Where one turn sends some rows of the set: a few examples, then the rows asked:
lezot: [-11 -20  16 -10  -8  -5  19   0 -16   5  -6  -4  -4   1  -7  15   3 -13
  -5  -2   8  14  -9 -14  17   1  12]
Vovaf: [ 23  -8  -7 -14  36   9  20   0  14   6 -16  -4 -22  18  -2  -6 -12  -9
  10  -7   7  19 -13   5  -6 -24   4]
fanab: [ 11  -6   0 -15  24  21   3  20  11   7   8 -14  -9   5 -11  -4 -19  14
  11  16   8   1   4  -2 -37  -4   7]
Valo: [ 10   1   2 -11  12  21   2  12  -4   1   4  -7 -14  24  10  -9 -20 -15
  24  20  26  -5  -6 -15 -26  -5   9]
bol: [ 10   0  -8   6  -4  21   4  26 -10  14  -6  -9   3   7  22   1  14  -7
  13  14   2 -14   1  -6  -7 -26  -2]
lete: [ -6 -15  10 -23  -9  -7  10  -2  -4  10  10   0  -1  -1  -4   7 -13 -14
  -2   7   9  20  -1 -31   8   1   5]
ves: [ -1 -16   8 -12 -11  -6  16  -5  -5   7   3  -6  -7   0 -22  11   4  -7
   1   0  13  12  -7 -27  13   6  18]
Gif: [  0 -13  16   7  17  24   9   8  32  -1   9 -14  -7   9   2  -1 -16  -4
   7   9  14   2  -8 -10 -28  -8  19]
pusez: [-13 -17   9 -14 -12 -11  16  -3  -6   1   2  -5  -3  -2  -5  11   5 -10
  -6   9   6  18 -11 -24  -1   8  11]
fiz: [ -5 -11   9 -18  -8  -9  11  -4 -11  17   6  -2  -3  -7 -12   5  -3 -10
   4  -5  11  17  -2 -29  18  -5   1]
fep: [ 12  -1  -2   2  13   5  13  23   6  11  -9 -22   2   1  11 -14  21   7
  11  -7 -13   6 -16   0 -13 -27  -5]
pep: [  8 -17 -11   0   6   5  -4  17 -11   5 -15 -18 -14   5   7   4  20  -3
  -1  -8 -14  -1  16 -15  -3 -30  -4]
geba: [-13 -14  17 -16 -12  -3  10   3 -12  15   5   1   8  -6  -4   6  -3 -14
  -2   3   7  16   4 -20  13  -3   4]
muget: [  7 -14  -7 -15  28   5  -1  -8  -1   0 -14   0 -30  12 -17  -3  -6 -20
   9  -4  15  10  20  -8 -19 -13   7]
Pizu: [ -3  -6  10  -3   6   6  -5  16 -10 -13  -5 -23   1  22  10  -8  -2   2
  14   5  24  -2  20 -20 -23   2   4]
rafoz: [ 15   0  12   0  15  17  10  22  18  -1  -4 -13  14  23  -3 -16 -11   7
  16   8  20   7  -1  -2 -22  -3  15]
keveg: [  1  -2   3 -11  21  15  16  21  -9  10   0 -25  -5  -5  23  -2   6  14
  11   2   3  -6   3  15 -17 -18  -9]
nuta: [ 17  -2 -20  -4  20  12   4   3  -7  20 -13   9 -29   4 -13   1  -2 -16
  21   4   8   0 -10  -8 -11 -31  -5]
ton: [ 12 -11  -3  12  29  10  14  -2  19   7  -9 -10 -27   7  -5  12 -14   4
  12 -14  12   7 -20 -15   0 -29   0]
zolin: [ -9  -3  11  21  15  12  18   9  12   8  -5 -18   1  -8  18   2  16   3
  11  -7  10  -3 -10   4 -11 -23  -3]
Zodi: [ 25  -8 -17 -10  32  15  14  10   2  15 -10 -10 -21   7  -7  12 -14  18
  10  -4  11   1   5   2   1 -25  -5]

ton -> Gif
fanab -> keveg
Now these:
nuta -> Valo
pep -> muget
rafoz -> fep
lezot -> ves
geba -> fiz

Where one turn sends some rows of the set: a few examples, then the rows asked:
pemel: [ -1   7  28  -8 -18 -10  -5  26  -1  -5  -1 -11  -1  -4 -20  -2  12  -3
 -20  18  -1  27  24  25   0   3   4 -22]
rofaf: [ -7  -8  20 -13   2 -14  11  10   3  11 -11   2 -21   8 -20  -3   5  -3
   5 -11  27   3  24  -5  -9   0   2 -25]
fip: [  2  14  11  -1 -18  -8  21  12  -1 -14   9  10  -2 -14 -19  16 -14 -17
  -5  -2  -3  37 -11  17  15   4   4 -27]
tedaz: [ -9  -3  18  -5  -4 -12  15  16   3   8 -16  -4 -24   6 -19  -6  18  10
  12  -1  29  11  20  -4 -11  12   2 -12]
kufu: [ -7 -12  35  -5   0 -10  13  10   8  25 -17   2 -20  -2 -25   9   4  -2
   1  -9  19   5   8  16 -12 -20  10 -16]
zav: [-13 -19  28 -13 -11   0   4  27   7   4  13  -2  -5   7 -21   2  15  -8
   8  23 -10  18  11  14  14 -24  -2   8]
Tinit: [ -5   0  -1  -1 -10   5  22  23 -16 -13   2 -19 -12   1  12  11  -6  -9
  13 -13   2  27 -19 -12   5 -18 -19 -15]
faz: [ -5   2  18 -10 -27  -2  -9  27   5  -6  -7 -17  -9  -4 -21  -1   6  -8
 -21  -5  -4  17  24  24   7  -5  12 -15]
fafo: [ -3   6  15  -8 -22  -7  -8  29   2 -10  -4 -16  -9  -3 -20  -8  13  -4
 -17   7   0  22  27  20   8   8   9 -14]
laf: [ -3  14   7  -6 -28  -1  20  13  -2 -16   6   5  -2 -12 -17  20 -14 -15
  -3 -16  -4  34  -9  11  11   2   4 -27]
vigof: [  1   0   2  11   5  -2  27  23 -11  -8   1 -15 -17  -9   7   2  -4 -11
  11   4   2  28 -28   4  18 -17 -11  -2]
nel: [ -1  14   1   0 -21  -6  20  14   0 -19   7   6  -9 -15 -19  10 -12 -15
  -2  -9  -1  33 -10  14  20   7   8 -19]
Mig: [ -7 -10  37 -10   4 -13  21  15  -2  22 -19  -2 -17   4 -13   8   8   6
   2   9  25  12  14   1 -13   3  -3 -26]
Rit: [ -9  -7  34   3  -6  -8  17  15   9  23 -21  -4 -23  -5 -24   6  16  11
   8   2  19  15   5  17 -12  -9   7  -3]
dit: [  4  -1  11   9  10  -4  28  20 -12  -3   5 -10 -10  -8   7   7  -8 -14
   8   8   1  31 -29   7  14 -23 -15 -12]
dizi: [-14 -19  21 -14 -14   1   2  27   7  -1  12  -4 -10   6 -20  -1  15 -10
  10  17  -9  13  13  12  18 -23   0  13]
timu: [-10 -14  21  -7  -3  -5  16  18   7  19 -26 -11 -32  -3 -15   1   5   2
   3 -13  21   1  10   6   2  -4  13  -4]
Kesa: [ -7 -16  36  -8   4  -9  17  13   4  27 -22  -1 -21  -1 -17  10   0  -3
  -4  -6  20   4   8  11  -6 -14   7 -21]
zomel: [-14 -16  26 -22 -15   0   2  26   0  -2  17   0   0  16 -17   5  14  -8
   9  19  -6  18  20   0   6 -18 -12  -5]
Voki: [  0  17   8   4 -22  -7  23  16  -1 -16   6   6  -5 -16 -18  14  -6  -8
   0   1  -1  40 -14  16  16  11   5 -18]
movel: [-16 -14  22 -21 -19   1   3  28   2  -5  14  -3  -3  15 -16   1  19  -3
  12  19  -5  18  21  -1   9 -13 -10   2]
Vuk: [  0  -1   8  13   7  -4  27  22 -10   1   6  -8 -11  -4   6   3  -7 -16
   6  13   2  34 -30   6   6 -19 -19 -10]
dar: [ -9  -2  -5   1 -12   6  20  23 -10  -6   4 -15 -12   3   9   7 -10 -15
  10 -14   1  26 -21 -11   1 -19 -20 -14]
bugud: [-10 -11  21  -2  -7  -6  11  14  11  18 -22  -7 -30  -4 -24   0   8   3
   7 -17  19   4  10  12  -3 -12  15  -2]
Rarab: [ -5   3   8   1 -10   4  26  23 -17  -9   2 -18  -8   1  12  15  -1  -2
  12   0   2  34 -23  -9   0 -17 -23 -16]
Finof: [ -4  -4  33  -9   3 -16  16  11   0  16 -11   5 -16   7 -20   2  13   5
   6   7  27  14  18   1 -17   3  -4 -25]
sel: [ -4  -1   9  -4  -6   2  24  19 -16  -7   6 -13  -5   2  11  17  -8 -12
   9  -9   2  28 -20  -9   1 -23 -23 -25]
Lis: [ -7  -2   8   2  -7   3  22  20 -13   0   8 -10  -5   4   9  13 -10 -15
   6  -4   0  32 -25  -7  -6 -24 -25 -22]
vapa: [-10  -8  21  -8  -4  -8  20  20   0  13 -23 -10 -28   3 -12   0  13  12
   8   1  28  10  16  -5  -5  14   3 -10]
gom: [ -9 -10  35  -1  -3  -8  22  19   3  24 -26  -8 -25  -4 -16   8  13  12
   3   7  21  13   4  11  -7  -1   7  -7]
sal: [  0  -4   0   6   8  -1  23  19  -7  -1   7  -7 -13  -3   5   1 -16 -26
   4  -2   2  24 -25   2  11 -24 -14 -12]
zem: [ -9   2   3   7 -13   6  24  25 -12  -4   3 -16 -10   2   9  10  -2  -5
  12   1   1  36 -25  -8  -4 -15 -24 -11]
saz: [ -5   5  25  -5 -28  -3  -5  29   2  -3  -8 -18  -6  -7 -21   1  15   2
 -18  10  -4  26  20  27   1   0   8 -12]
zev: [ -8 -13  23 -16   2 -10  15  13   1  16 -19  -4 -24   6 -14   1  -1  -3
   0 -12  26   0  20  -5  -4   1   4 -23]
sola: [ -2  -1  -5  12   3   0  24  25  -7  -5   3 -14 -18  -5   6  -3  -7 -16
   9   3   2  29 -27   1  13 -15 -14  -1]
fikul: [ -5  17   4  -1 -32   0  20  17  -1 -19   3   1  -6 -13 -16  18  -6  -6
   2 -10  -2  38 -11  10  12   8   3 -18]
Razen: [  3  -3   3   5   9  -3  24  19 -10  -6   4 -12 -14  -7   7   3 -12 -21
   8  -3   2  22 -25   3  19 -25 -10 -11]
Lasit: [ -4  16  14  -1 -30  -3  22  14  -3 -15   6   5   0 -13 -18  23  -7  -8
  -2  -4  -4  42 -13  13   7   4   0 -26]
pegip: [-15 -17  19 -24 -17   1   0  26   3  -5  16  -3  -4  16 -17   1  14 -10
   9  12  -6  13  23  -3  10 -17  -8  -2]
lapu: [ -3   1  30 -11 -22  -4  -8  24   3   0  -4 -12  -1  -6 -22   5   6  -7
 -24   5  -6  22  22  29   0 -10   8 -24]
bami: [  0   2  20 -14 -16  -8  -9  23   1  -7   0 -10  -4  -1 -21  -5   3 -13
 -24   4  -1  17  29  21   6  -1   8 -26]
dokuv: [-12 -20  26 -16  -9   0   2  25   8   2  14   0  -5   7 -21   1  10 -15
   6  17 -10  12  14  13  16 -28  -1   5]

Kesa -> Mig
rofaf -> kufu
bami -> lapu
Now these:
Razen -> sel
fikul -> nel
zav -> movel
sal -> Lis

